(in the rows, 128 means zero)
Each path below is one point turned by a fixed rotation once a step. After each direction that follows a path, write how fast that rotation turns it, in degrees a step (0 if it stays still).
Each turn is a multiple of 5 degrees from 10 to 175, or 0.
Each row of a path follows its step; steps can be skipped.

step 1: [129 133 140 143 140 115 126 130 128 127 119 124 125 126 123 126 136 135
 124 123 144 122 128 121 129 134 126 124 126 127 135 137 128 125 129 133
 138 131 120 135 128 125 128 127 120 135 134 124 136 135 139 129 123 124
 130 135 134 139 120]
step 2: [140 137 119 138 129 133 132 135 133 127 121 129 124 137 116 127 120 127
 128 124 129 128 125 111 135 134 126 125 125 126 123 128 129 121 124 132
 139 124 130 135 124 126 137 139 126 129 129 117 137 130 127 125 128 126
 126 125 145 120 137]
step 3: [122 127 125 114 131 123 129 128 116 133 120 130 124 140 128 125 131 139
 128 130 131 133 127 116 124 132 126 131 136 125 136 122 119 129 125 136
 128 120 123 127 123 132 137 139 126 137 123 116 135 132 132 142 135 141
 129 119 132 128 128]
step 6: [138 130 135 138 126 121 122 134 128 137 120 125 133 118 128 132 130 139
 126 121 133 127 129 133 114 132 134 123 136 124 125 118 129 137 124 122
 130 123 119 127 121 121 126 116 132 118 125 129 137 130 142 122 123 135
 130 122 135 130 124]
step 7: [137 127 133 138 127 121 122 131 133 131 127 131 132 128 130 121 124 133
 124 126 133 134 121 126 134 133 134 121 128 131 119 133 130 116 126 137
 124 104 133 127 131 117 126 125 134 125 132 129 141 135 121 131 122 123
 137 123 131 114 125]
step 10: [124 131 126 118 121 135 115 134 127 120 118 124 131 137 131 144 127 130
 134 121 135 130 133 131 141 121 134 132 129 126 132 133 137 127 129 139
 120 126 119 132 128 129 138 119 135 126 127 131 131 126 124 117 123 121
 117 125 122 126 129]
step 11: [123 128 130 134 127 122 130 126 127 128 129 116 128 128 122 134 120 141
 134 120 133 131 138 130 118 128 128 144 114 130 134 126 134 136 130 125
 126 123 131 141 134 129 137 114 126 124 122 132 130 126 136 128 116 129
 136 118 123 129 125]
step 14: [122 135 123 121 123 124 133 132 130 141 128 149 135 121 129 122 131 139
 130 129 127 132 130 123 108 127 129 131 127 130 129 136 126 133 124 131
 129 127 129 127 138 138 133 124 131 135 121 133 133 123 118 133 132 120
 112 132 129 125 127]
step 15: [127 129 129 123 122 136 120 127 129 137 127 134 128 121 126 128 139 122
 125 114 127 134 129 133 128 122 119 134 122 126 139 136 138 121 130 130
 123 127 121 111 126 132 128 117 118 131 131 117 127 114 118 127 122 124
 123 124 125 120 134]
Directions:
[123 126 127 129 128 125 129 126 128 133 129 128 127 128 128 130 128 128
 127 127 124 131 129 130 126 129 127 127 127 127 127 125 125 131 130 128
 129 129 126 130 128 129 131 127 127 127 126 128 128 129 129 129 129 128
 127 128 131 128 127]	130
[128 131 129 130 128 130 128 128 129 129 123 129 128 130 130 131 128 128
 129 131 127 125 130 128 125 129 130 127 129 129 127 128 127 130 126 128
 129 128 128 127 127 127 130 130 128 128 129 131 128 129 129 123 129 128
 125 126 130 126 129]	95
[130 125 128 129 130 129 124 128 126 129 126 126 130 128 128 132 127 128
 125 125 130 127 128 126 125 127 128 127 127 129 128 130 128 129 130 127
 129 129 126 127 129 128 130 128 128 125 128 129 127 125 128 127 127 124
 132 129 127 130 128]	70
